(in the rows, 128 means zero)
A single turn carries every row of the set below to another of its rows. Some are shown first; where does it send the rows asked next?
Metir: [142 148 111 139 164 132 109  95 120 134 120 162 111 158 121 175 116 130
 158 119 112 131 131 117 115 153 122 118 103 141 161]
Buken: [127 145 115 126 110 121 149 119  82 105 156 152 116 114 134 142 149 118
 112  91 159 131 139 132 136 135 142  92 113 163 153]
ripa: [130 139 117 143 118 155 139 115 149 105 160 152 116 129 141 138 107  88
 164 134 127 124 128 135  89 139 121 102 102 166 139]
kapop: [123 124 110 110 142 124 133 101 117 151 129 139 126 136 143 128 136  93
 128 118 169 109 168 113  89 121 151 125 145 169 132]
ner: [159 124 127  90 142 136 122 106 143 125 123 144 139 169 122 158 123 106
 150 112 155 137 136 161 115  96 140  94 142 139 131]
Seze: [158 156  95 158 146 114 112  97 134 124 139 148 144 163 138 166 129 143
 168 130 129 153 129 125 131 146 148 108 120 140 138]
zas: [121 139 128 115 127 119 149 126  99 159 139 172 132 116 116 154 131  87
 147 124 164 132 139 137 124 126  97 111 114 145 169]
Vov: [146 149 147 118 143 103 136 122  99 113 172 149 137 141 131 151 132 102
 163 112 152 106 163 124 124 128 139 144 103 168 129]
faka: [115 143 142 126 149 129 110 143 107 108 142 128 154 124 146 143 117  88
 141 112 134 136 149 143 158 134 145 116 147 160 137]
rom: [132 147 122 145 105 141  96 106 149 141 136 156 137 116 123 148 109  92
 114 111 170 117 176 144 128 138 121 128 110 151 148]
Kanif: [117 137 104  94 120 119 111 113 125 142 153 170  96 152  94 120 111 108
 157 119 158 157 141 125 147 111 139 108  88 164 139]
zif: [136 117 122 132 126 134 130  73 116 103 157 142 130 153 118 115 116  98
 118 134 154 162 135 146 104 131 132 104 142 144 144]
ger: [160 137  90 110 161 111 120 108 123 119 142 152 112 147 103 164 137 136
 139 147 104 119 141 117 120 141 139  91 117 157 143]
Nunup: [145 142 156 107 131 129 118  98 134 120 143 189 119 135 100 139 123 141
 155 126 125 121 152 169 131 112 147 106 113 169 152]
Dabat: [136 125 100 100 132 159 110 138 135 103 127 146 129 128 150 126 108 137
 133 115 152 127 109 132 108 142 147 102  89 155 150]
Fipin: [167 115 133 134 107 119 104 125 122 155 141 144 121 126 133 131 135 118
 129  90 158 130 140 161 145 134 151  98 126 166 115]
Zofu: [114 151  94  98 151 145 129 114 169 138 138 129 142 126 135 137 119 114
 147 126 132 138 120 158 130 138 135 108 104 154 111]
Baf: [145 150 152 113 142  96 133 115 103 116 166 149 131 137 136 147 128 104
 161 109 157 110 169 129 122 121 134 148 107 162 125]
nelaz: [116 147 137 133 147 123 109 143 108 114 141 132 146 131 147 145 118  87
 138 111 131 139 141 143 168 132 146 120 151 161 133]
Zeg: [108 171 114 124 132 127 113  92 134 102 165 189 161 147 122 148 105 119
 149 115 161 103 158 136 122 130 155  89 118 154 135]
lut: [178 150  86 125 136 138 102  98 128 117 127 141 107 156 124 150 133 112
 154 138 126 149 134 108 134 133 147  75 122 151 155]
vez: [140 140  81 110 147 102  93 109 107 123 148 164 139 138 122 149 126 136
 154 147 130 145 122 115 144 165 136 104 118 128 154]
Tif: [129 149 115 146 112 143 103 101 151 153 138 155 138 122 121 150 115  89
 111 116 167 115 174 141 130 144 123 130 107 151 146]
guzaf: [116 156 130 107 137 108 139 107 129 128 132 185 101 131 162 133 120 127
 139 129 121 132 116 170 140 143 124 116 118 129 130]
lop: [152 145  96 150 151 116 111  88 144 138 156 181 116 147 123 153 132 131
 150 155 130 128 150 124 116 159 140  91 137 144 125]
sifi: [135 145 115 121 117 125 143 112  79 103 156 153 121 114 135 143 156 115
 111  95 157 135 131 138 143 141 144  96 117 161 152]
laseg: [135 150  85 124 158 132  72  94 130 132 131 180 112 133 120 154 117 107
 172 129 122 142 136 115 136 155 134  98 122 156 142]
Sobaf: [172 119 132 140 109 124  99 131 124 153 137 154 121 131 133 132 132 118
 127  98 160 125 141 156 148 132 154  96 126 172 122]
situp: [132 132 110 106 147 118 134  96 113 152 123 148 130 141 143 128 136  90
 125 124 169 105 165 115  92 119 147 125 143 166 138]
damo: [119 165 121 106 129 155  98 129 138 148 142 149 112 120 136 126 131 120
 142 127 178 123 144 114 150 114 159 123 153 161 147]
fevap: [117 170 126 107 123 145 106 131 133 150 140 147 112 122 140 122 129 122
 143 126 173 124 151 115 156 109 162 115 151 160 147]
giri: [156 146 107 124 148 132 109  91 113 131 139 161 107 163 136 140 122 121
 146 159 142 137 134  99 121 160 134 101 129 114 168]
domam: [ 97 122 112 141 128 138 124 112 124 127 124 164 163 167 138 135 114 121
 127 119 143 151 153 147 129 147 169 109 104 146 162]
Vobir: [105 129 133 110 122 135 121 113 102 155 136 155 117 182 129 141 105  86
 170 101 124 122 122 133 131 134 151  94 124 145 149]
fazon: [145 142 126 130 119 109 129 151 143  98 139 158 108 159 159 133  95 133
 129 143 131 116 133 136 126 123 139 116 103 143 135]
legon: [110 132  99  95 104 118 103 108 128  94 177 158 103 152 118 146 120 121
 118 127 152 122 136 128 130 129 153 129 136 130 137]
ves: [134 130 124  83 140 144 132  94 120 120 150 158 110 132 158 114 132  90
 152 132 117 109 132 148 114 166 151  98 103 152 128]
duni: [152 158  94 101 114  96 128  97 148 145 133 155 133 144 148 105 107 103
 140 142 146 123 138 147 137 129 136  90  96 145 115]
Dupuv: [118 139 133 109 124 125 150 125 103 166 137 168 135 115 121 150 133  86
 147 124 163 130 150 142 126 131 103 102 113 138 167]
nodav: [128 168 104 124 115 118 121 102 131 112 127 180 124 129 164 114  94 113
 169 129 162 131 114 122 102 113 126 108 119 154 149]

legon moves to domam
duni moves to nodav
fevap moves to rom
Where do these go?
Vov moves to sifi
lop moves to giri

A single turn carries every row of the set below to another of its rows. Some are shown first; where does it send the rows asked next?
dutem: [128 129 111 112 142  95 113 137 124 138 113 140 107  87 140 118 117 119]
doput: [122 144 145 131 158 122 122 114 115 119 126 108 127 134  74 126 129 159]
Pigu: [118 145 135 119 151 117 157 118 139 153 128 114 144 115 124 163 114 140]
dor: [149 166 124 138 158 134 120 146 147 150 116 122 138 104 120 137 148 179]
zim: [155 103 101 131 180 129 119 134 135 132 108 132 111 113 128 111 173 139]
Zap: [145 117 120 117 140 102  95 165 123 151 123 142 136  90 129 108 123 122]
lek: [127 158 136 115 146 109 123 146 143 160 142 128 157 104 111 147 125 171]
vozup: [159 102  97 135 176 128 129 141 131 128  97 116 119 116 134 139 156 135]
gedi: [124 121 143 140 161 121 123 130 124 151 155 140 158 150  92 129 146 145]
faruk: [153 116 113 132 148 124 103 164 119 142 112 146 117  86 144 120 144 132]
sele: [163 105 116 136 143 125 104 163 110 130  92 135 106 100 123 126 133 130]
gel: [121 155 124 113 143 104 115 144 132 163 123 134 147 113 106 134 102 172]
Lidel: [152 118 110 129 150 115 113 144 123 132  99 148  90  89 145 132 136 129]
bepu: [146 111 117 123 187 117 122 121 139 124 134 114 124 119 109 101 166 127]
bap: [150 141 145 146 129 137 107 139 115 133  97 122 100 122  85 116 125 156]
kemad: [137 108 123 155 142 143 142 144 118 162  96 113 145 152 122 137 130 137]
fena: [142 157 126 138 147 132 143 123 140 152 109 133 114 108 142 162 118 138]
novog: [126 138 146 115 145 109 127  99 145 153 131 134  97 121  85 122 117 137]
Gonon: [128 141 137 111 141 111 118 112 138 170 131 149 110 123  91 111 102 136]
sasu: [162 124 111 124 190 117 115 140 137 116 129  98 141 114 103 131 150 144]
niku: [134 101 104 130 181 113 135 130 130 116 118 102 140 130 119 132 155 130]
duv: [140 111 113 122 131  94  94 154 113 130 100 129 111 104 112 125 107 123]
palu: [118 108 143 135 143 115 126 132 130 167 150 145 149 145  96 118 147 139]
Zipep: [125 152 141 122 170 128 154 109 133 144 145 115 144 124 116 149 123 136]
mune: [109 122 132 122 130 116 136 132 110 169 110 122 145 137 110 117 101 134]
Tar: [172 117 103 129 177 132 113 144 136 125 103 112 120 103 116 119 160 150]
lol: [130 118 135 153 135 129 112 154 127 171 128 160 137 136 131 116 155 148]
vad: [112 104 142 133 128 119 135 140 111 159 113 115 149 146  94 126 118 138]
Bos: [132 143 149 123 145 114 117 124 128 131 119 112 119 121  66 124 123 168]
kadu: [144 131 128 143 153 131 124 102 148 150 116 144  83 139 102 111 146 141]

Pigu moves to novog
gel moves to doput
Where do these go?
lol moves to dor
Zap moves to sasu
faruk moves to Tar

